In the data rows, the value 128 means zero.
Here are some rows, each followed by its group. Groups can overlap.
[101  57 120 105 139 125 151 220 121  89 127 125 111  83  59  94 139 135
 203 124 139 127  67 135  84  44 131 101  98 167  66 147] 0
[ 92 154 106 121  97  96  79 106 137  95 138  87 105 142 129  67  90 108
  92 108 104  88 139 140  86 135 148 110 131  82 111 128] 1
[124 140 113 135  82  94  94 110 134 136 160  75 105 154 152  99  97 104
  82 119 109 107 179 159 110 135 144 128 159 105 129 142] 2
[151 133 146 154 149 137 148 132 137 150 132 142 146 128 152 199 149 137
 136 145 150 138 132 146 156 133 126 186 154 141 151 132] 3
[178  93 161 137 150 212 175 128 155 166 139 126 144  91 131 152 130 132
 136 151 131 168 113 139 133 109 164 183 131 144 126 198] 4
[124 101 130 107 177 131 157 225 124  90 117 138 113  83 102 124 156 139
 189 119 176 140  91 134  97  87 136  71  82 174  95 133] 0
[180 120 131 152 137 169 148 137 129 134 127 183 183 125 131 193 138 132
 152 139 150 155 125 113 152 124 134 141 136 131 158 137] 0
[146  39 141 117 172 133 163 190 126 102 105 129 124 102  83 180 206 134
 210  96 146 152  77 125 119  56 139 102  68 128  94 143] 1
[160 135 155 164 138 144 124 134 136 152 127 149 178 124 133 151 137 139
 146 171 138 154 132 129 136 132 128 164 148 157 163 129] 0
[106 147 104 134 116  97  80 120 128 126 152 119 105 152 135 113 117 126
 125  96 118 109 156 124 103 131 125 114 133 109 141 106] 4
[114 136 136 147 116 126 128 121 150 154 139 129 122 138 175 130  98 129
 118 132 127 102 160 159 145 134 135 137 193 126 155 143] 2
[126 131 119 125 122 107 116  82 108 143 103 121 105 136 124 115  78 114
  85 168  94 105 136 100 201 149 107 128 134 109 134  97] 5
[134 129 127 129 125 126 121 117 115 159 109 130 124 130 129 111  94 108
 119 171 103 114 141 104 174 157 104 134 143 124 139 103] 5
[120 149 111 131  78  81 114 107 127 126 138 119 108 170 139 110 100 122
 113 110 100 122 175 111 122 162 109 112 135  94 155  99] 4
[140 130 145 152 147 136 156 136 134 148 128 153 156 123 140 182 144 133
 151 170 146 162 134 127 157 131 128 167 150 133 159 129] 0
[ 76 171 101 122  95  99  88 125 128 116 159 123 106 166 131  91 124 122
  93 125 123 106 140 131  88 133 132 113 109  82 128 108] 4
[111 133 126 128 105  96  89 101 122 139 119 108 101 143 131 104  97 118
  99 126 104 122 142 100 159 155  86 118 147 103 146  82] 6
[ 88 129 103 131 114  97 111 111 136 126 160  73 116 167 175  80 103 101
 110  98 111 103 166 152  91 137 150 123 132 105 126 147] 1
[131 134 138 155 138 133 151 130 139 156 139 129 161 131 148 203 136 146
 133 164 155 144 139 148 158 131 129 142 165 153 183 131] 3
[139 127 145 135 140 144 133 113 130 152 114 141 147 127 133 130 118 120
 124 197 121 130 128 131 184 143 123 145 145 144 148 115] 5
[ 66 154 117 130 100 116 101 112 136 128 181 110 103 180 166  78 138 113
 101  92 104  68 137 134 107 141 142 124 142  93 127 147] 1
[ 90  72 120  86 167 113 170 179 102  40  81 113  86  57  80 107 145 121
 200 114 179 122  80 141  88  73 124  80  55 145 115 129] 3
[175 105 138 142 140 186 140 139 115 121 128 180 199  94 118 191 184 155
 135 139 152 164 114 126 136 104 139 151 114 132 130 138] 7
[160 125 156 140 134 168 148  96 133 173 122 152 128 122 140 140 112 127
 122 170 129 135 127 118 166 149 131 161 138 151 147 129] 6
[205 111 137 129 151 167 138 139 121 122 123 180 178 103 121 172 181 153
 161 135 162 173 111 110 135 110 128 135 110 158 134 134] 7
[128 131 126 127 125 124 121  93 120 182 108 130 118 133 127 114  87 105
 104 150 111 115 137 113 165 148 110 132 145 121 151 123] 5
[116 106 121 107 184 130 147 186 126  73  96 132 114  85  75  96 167 139
 190 120 158 132  88 131  88  51 132  93  23 160  74 145] 0
[125 135 119 128 118 116  92 107 113 159  98 120 109 139 128 100 105 100
  81 151  78 124 143 108 174 151  99 124 159 105 146  60] 5
[ 92  80 117  80 185 118 165 191 120  48  76 113 106  64  89  96 155 122
 172 122 184 122 104 141  86  64 120  91  65 133  52 128] 3
[135 132 126 126 116 123 114 102 115 184 104 127 120 135 128 107 126 110
 109 155 129 104 144 101 168 166 107 137 147 121 145  98] 5
[161 115 137 143 152 189 170 119 138 176 130 136 166  86 142 168 131 136
 129 178 133 165 122 128 145 128 148 185 144 136 148 154] 6
[145 138 150 156 132 141 146 131 142 153 133 130 166 130 142 146 130 137
 144 181 149 159 144 145 134 137 129 169 160 136 164 132] 3
[ 88  80 119 107 181 123 149 239 124  56  77 116 117  82  90  91 151 128
 168 120 159 112  84 133  94  64 126  83  40 148  44 132] 3
[130 114 133  97 158 129 140 172 125  92  90 200 128  80  91 153 193 175
 133 114 160 194  78 117  64  68 136  98  86 212  99 153] 7
[178 114 177 148 163 228 146 129 144 168 130 122 162 104 129 172 142 134
 136 133 130 154 107 137 136 107 150 178 131 150 124 185] 4
[140 129 128 131 127 127 118  92 123 147 111 132 123 128 128 124 112 120
 106 184 103 122 138 105 193 153 109 137 149 124 141 108] 5
[105 145 124 134  82 103 102 118 135 129 155 104 104 148 166  97 105 116
  97 116 110  99 182 172 120 135 139 129 150  82 132 140] 2
[142 129 132 135 129 134 128 106 125 149 115 138 129 125 130 126 115 124
 102 203 108 128 139 120 140 157 116 141 153 128 133 116] 5
[127 149 106 124  90 108 112  92 134 110 142 100 100 186 139 103 104 113
  83  98  98  80 145 143  93 140 158 115 136  79 119 130] 1
[116 140 142 149 124 127 130 118 128 172 155 114 130 147 164 144 117 126
 130 144 143 127 178 155 152 137 130 175 175 125 164 137] 3
[113 146 119 127 113 119  79 114 131 137 129 111 109 143 134 107 107 119
 108 113  91 102 165 113 140 168 122 111 143 109 137  99] 6
[171 116 138 129 142 157 164 148 119 100 114 229 171  98 101 142 186 142
 148 119 172 201  97 106 103 105 131 124 104 171 111 145] 7
[197 105 137 131 173 184 138 142 119  99 105 207 212 101  98 204 163 148
 146 128 160 193 108 100 124 103 135 131 116 172 126 149] 7
[149  90 130 106 181 145 133 181 128  93  98 184 142  83  82 129 193 150
 133 115 147 152  76 117  97  77 135  77  91 174  91 156] 7
[129 138 119 130 108 107  83  79 125 133 128 121 125 139 137 112 107 120
 106  95 106 124 171 120 127 167  97 115 142 108 153 114] 6
[178 130 153 136 148 181 180 117 141 169 131 141 186 105 132 121 126 131
 127 175 131 152 117 115 137 133 141 178 144 154 145 150] 6
[146 125 147 150 146 166 146 134 129 134 123 161 187 119 139 124 151 139
 136 151 141 164 125 119 161 122 130 175 139 188 156 129] 0
[101 166 121 140 111 115 115 115 138 143 153  97 117 173 162 101  90 113
 107 106 109  98 189 150 120 147 129 127 167  91 138 134] 2
[ 99 140 110 133 103  84  96 121 130 116 159 114 105 166 135 115 123 125
 104  89 114  99 140 128  99 141 119  98 137 100 171  96] 4
[149 116 144 132 139 169 163 120 137 164 125 143 159 102 133 131 124 129
 125 211 131 145 123 120 157 138 142 157 151 145 150 135] 6
[182 119 162 143 161 149 212 114 139 160 133 142 194 108 137 161 133 135
 129 171 129 163 123 123 158 130 144 177 147 146 135 163] 6
[168 104 151 150 163 170 150 126 154 152 146 131 150  91 137 183 140 138
 142 180 136 153 108 130 145 112 170 177 146 144 140 173] 6
[178 121 163 155 156 173 178 117 139 154 132 142 173  95 132 151 130 133
 130 192 133 156 117 121 132 129 129 188 140 149 146 149] 6
[161 101 172 128 157 199 162 150 136 119 106 132 146  92 116 206 177 124
 179 126 135 188  79 128 139  74 160 142 127 146  87 140] 1
[116 140 117 126  89 112  92 110 121 137 122 119 105 140 130 117  91  98
  93 126  83  98 138 111 165 173 108 121 140 101 145  92] 6
[131 131 120 125 125 127 100 111 115 166 123 127 103 131 127 115  96 101
 118 162 113 118 140 104 179 134  87 128 150 115 140 110] 5
[ 38 138 100 123 108  77  89 127 135  83 138  99  96 164 132  94 123 124
 114  71 127  73 142 131  73 137 134  86  99 110 127  88] 4
[105 168 112 125  88  99 103 116 129 105 158 111 109 170 143 101 119 125
 113  69 114 110 125 126  85 151 125 105 129 121 147 107] 4
[179  99 142 130 191 162 178 150 139 113 117 132 143  76 120 186 181 145
 163 125 140 150  70 130 155  88 168 129 115 144  95 182] 1
[ 91 142 116 124  74  79  97 109 142  92 167  67 102 158 123  71 100 116
  65  70 111  57 148 146  94 144 158 118 134  91 123 129] 1
[127 131 125 126 115 114 114 106 113 144 114 127 110 129 127 115 109 115
 105 164 101 114 138 114 164 171  86 130 148 126 144 107] 5
[137 132 129 129 123 122 121  85 113 172 102 130 121 131 127 109 110 102
 113 161  93 126 138 110 150 152  97 130 141 117 141  95] 5
[150  92 137 119 148 154 140 148 119  87 101 182 168  75  84 208 197 140
 159 117 148 151  84 116 113  78 135 118  97 169 103 144] 7
[157 106 132 137 147 192 180 122 143 150 131 146 190 116 138 147 130 131
 127 169 134 158 123 119 165 131 145 181 155 154 137 141] 6
[108 145 114 132  83  95 127 112 129 119 151 123 127 160 139 112 119 126
 106  85 110 102 132 128  99 163 121 117 131  99 138  95] 4
[111 140 123 127 102 111  93  90 120 175 125 107 104 152 128 124 100 107
  83 130  83  86 155 102 149 171  81 115 146 114 150 105] 6
[216 117 141 141 152 166 142 137 125 129 121 182 182 124 123 189 163 139
 158 143 140 182 115 111 142 127 137 159 129 178 143 137] 0
[164  97 161 137 150 200 183 128 135 166 137 125 171  94 133 144 153 133
 139 156 127 170 112 144 147 112 161 211 136 154 125 158] 4
[154  79 134 127 166 151 148 148 124 100 104 165 142  80  68 153 193 145
 151 119 150 204  99 117 109  78 132 113  99 186  88 156] 7
[124 125 118 121 124 110 102 108 115 157  90 120 109 142 124 115 105 115
 105 147 106 106 138 106 197 182  80 122 136 108 146 126] 5
[171  95 140 125 193 145 150 143 119 103 108 182 151  96  91 149 224 162
 165 123 156 224  95 107  92  86 140 116  76 211  94 149] 7
[153 100 135 120 171 139 136 129 126  75  84 220 167  83 107 168 214 158
 159 120 136 175  65 112  57  80 143 109  93 181 110 152] 7
[ 83  66 124  89 165 123 155 216 116  53  72 117 116  52  58 106 154 126
 221 108 158 129  48 127  95  35 123  90  58 143  46 130] 2
[139 103 131  86 173 137 131 203 126  92  68 159 127  74  82 120 147 157
 191 125 159 138  60 130  85 104 140  73  81 170  72 157] 0
[120 133 110 123  80 111  99 100 117 145 119 123 117 154 131 111  97  99
  87 129 107 104 157 106 152 190 111 117 135  94 145  88] 6
[118 132 113 125 109  91 122  88 116 148 115 115 102 144 128 116 107 106
 101 130  90 111 134 124 156 161  86 120 131 112 154  99] 6
[114 155 135 140 108 115 124 119 130 157 139  99 122 158 154 128  98 131
 128 129 128 103 155 162 140 137 143 151 157 116 133 148] 2
[163  84 155 125 189 160 199 158 140  96 117 138 129 100  76 185 177 159
 170 120 138 184  98 128 129  65 164 125  90 157  81 156] 1
[114 158 138 141 114 124 128 120 142 162 154 100 126 140 160 125 116 128
 121 130 132 114 155 146 149 131 129 150 182 108 145 133] 2
[106 162 119 130  88  87  91 117 131 113 147 123  99 165 139 107 120 125
 108  85 115  83 141 125  95 160 123 112 133 106 149 111] 4
[129 136 116 126 110 117 119 108 114 176 114 125 122 133 130 110  81 118
 101 157 117 117 137 103 182 168  75 129 143 112 138 108] 5
[167  85 135 132 184 186 140 144 113 109 100 192 204  95 107 166 190 153
 151 128 153 178  92  96 118 101 133 132 107 189 127 143] 7
[159 107 136 106 171 141 136 203 128  92 111 189 138  72  80 132 151 152
 174 125 151 146  57 121  93 108 139 101  74 205  72 166] 7
[152 128 158 142 147 160 144 136 133 157 130 145 189 115 142 186 159 146
 157 177 157 182 128 122 144 128 131 156 160 159 156 130] 0
[128 136 153 142 128 130 137 125 133 153 137 125 138 134 166 160 125 139
 136 146 140 134 151 156 142 140 136 140 128 131 155 131] 3
[ 77 134 102 124  82 101 114  98 140 122 215  46  96 161 154  84  91 112
 105 101 105  92 139 144  93 141 146 113 133 107 124 129] 1
[114 145 119 133  84  85  94 109 126 124 155 117  97 145 132 118 100 122
 104  74 113 107 145 120 104 170 122 117 136 122 157 104] 4
[156  98 135 119 172 156 140 160 129  90  94 185 174  88  87 166 210 146
 138 119 166 191  73 115  95  86 138 115  78 184 122 155] 7
[123 146 107 129  90  86 109 125 125 138 129 113 103 126 131 103  94 106
  93 108 102 119 137 117 138 167 101 118 151 100 143 111] 6
[144  86 125 123 131 147 156 160 131  87  98 143 131  85  78 190 180 149
 198 118 141 170  82 125 120  65 161 121  71 150 102 178] 1
Group 1 spreads out most along one direction. Which 3 other groups' directions of most spread are closest to that one, closest first?
6 4 2
Group 7 spreads out most along one direction. Which 3 other groups' directions of most spread are closest to that one, closest first?
0 3 2
Which 3 other groups have their centres nearest to the centre of group 2, nearest first?
4 1 6
Group 5 spreads out most along one direction. Which 3 other groups' directions of most spread are closest to that one, closest first?
6 4 1
Which 4 groups are nearest to each row below, nearest first, going by the distance to the group's nearest row?
[112 157 136 154 119 119 126 113 139 151 135  92 122 156 168 129 114 128
 112 130 129 112 168 168 145 140 129 137 146  96 141 147] -> 2 3 1 6
[124 148 128 131  85 100  98 113 125 129 138 116 112 153 139 126 109 124
 119  94 109  94 144 120 121 139 113 115 143 117 138 115] -> 4 6 2 1
[167 127 134 138 157 139 158 138 127 142 125 173 193 119 145 191 150 135
 146 142 141 154 128 126 147 128 131 146 154 140 169 130] -> 0 3 7 6
[120 139 112 128 119 110 109 114 117 170 111 121 117 138 127 101 103 106
 105 137  79 111 144 119 172 168  68 126 149 107 138  91] -> 5 6 4 2
[123 139 148 153 127 128 136 127 138 161 151 123 135 147 167 143 123 129
 133 159 138 128 150 151 142 141 134 160 157 122 161 143] -> 3 2 0 5
[156 101 138 122 177 183 158 147 118  83 101 154 158  72  83 142 147 174
 154 124 139 179  88 121  89 104 140 119 102 187  97 148] -> 7 1 0 4
Which 4 groups are nearest to each row below, nearest first, going by the average distance to the group's rows?
[166 127 143 133 141 144 145 105 130 153 113 157 140 120 132 133 122 124
 111 189 121 141 129 119 185 148 125 162 164 134 142 124] -> 5 6 0 3
[ 83 159  91 126  69  80  94 117 134  88 212  75  94 176 146  82 100 118
 120  76 123  64 131 148  81 141 150 101 116 104 119 120] -> 4 2 1 5
[141 129 128 128 124 123 122  85 124 177 103 133 117 128 131 107  87 124
 102 162 113 114 141 107 167 125  85 139 146 116 132  78] -> 5 6 2 4
[ 80 158  90 119  95  61 114 120 129  80 158 109 115 158 133  73 112 121
  93  71 120 118 151 124  90 135 132 108 107  93 132 118] -> 4 2 1 5
[137 133 124 128 123 113 122 101 119 139 115 128 123 131 128 116 105  96
 110 150  97 110 132 104 194 145  95 131 159 113 145 109] -> 5 6 2 4
[152 128 154 155 140 157 149 134 136 140 127 168 182 122 141 221 143 146
 144 158 150 158 129 130 148 130 128 168 154 166 146 129] -> 0 6 3 7
Which 4 groups are nearest to each row below, nearest first, going by the distance to the centre of the group?
[186 123 137 133 152 175 178 120 138 156 135 131 164 103 134 161 133 133
 129 127 136 137 122 125 147 129 144 225 138 145 142 144] -> 6 0 3 1
[130 132 123 127 121 112 115  90 110 165 105 128 118 131 129 112 103 110
 140 187 118 112 141  98 180 161 102 130 145 118 145 118] -> 5 6 2 4
[141 130 129 132 130 143 129 112 126 175 117 134 130 124 132 119 100 115
 114 187 112 127 135 120 192 135 119 131 162 129 153 110] -> 5 6 2 4
[ 82  81 112  97 175 112 173 251  97  84  68 117  98  79 121  64 154 124
 135 110 179 116  60 138 117  45 123 113  95 149  16 129] -> 3 0 1 7
[ 84 160 119 130 134  85 103  99 129 125 154  71 114 163 141 107 117 111
  89  97 113 108 182 158 113 138 142 125 169  69 127 140] -> 2 4 1 6
[146  87 134 102 158 140 135 164 129  56  94 170 138 102  83 129 189 143
 157 118 169 156  26 121  73 114 131  97  56 167  44 165] -> 7 0 3 1
[135 131 123 127 120 117 125  92 118 154  99 126 124 133 126 111 106 100
  98 165  91 109 133 120 170 142 129 127 152 121 145 112] -> 5 6 2 4
[126 122 169 153 127 129 146 126 132 145 142 123 135 146 150 156 124 131
 134 162 138 132 154 156 146 134 128 143 142 128 148 135] -> 6 3 2 4
[157 127 139 132 136 144 142 107 129 140 119 145 142 124 133 129 114 122
 110 183 120 139 130 111 135 144 124 151 142 136 143 120] -> 6 5 3 4
Which 3 other groups have their centres nearest to the centre of group 5, nearest first?
6 4 2
Which 3 groups are nearest to each row below, nearest first, going by the distance to the centre of the group?
[104 114 121 102 162 124 163 237 115  63 102 114 108  79  63  99 141 127
 253 111 183 133  42 143  74  78 127  88  83 162  88 130] -> 0 3 7
Which 3 groups are nearest to each row below, nearest first, going by the average distance to the group's rows?
[165 128 144 140 145 149 153 135 134 137 126 142 154 120 139 157 146 136
 147 149 128 187 129 129 167 130 129 161 145 165 154 130] -> 0 6 5
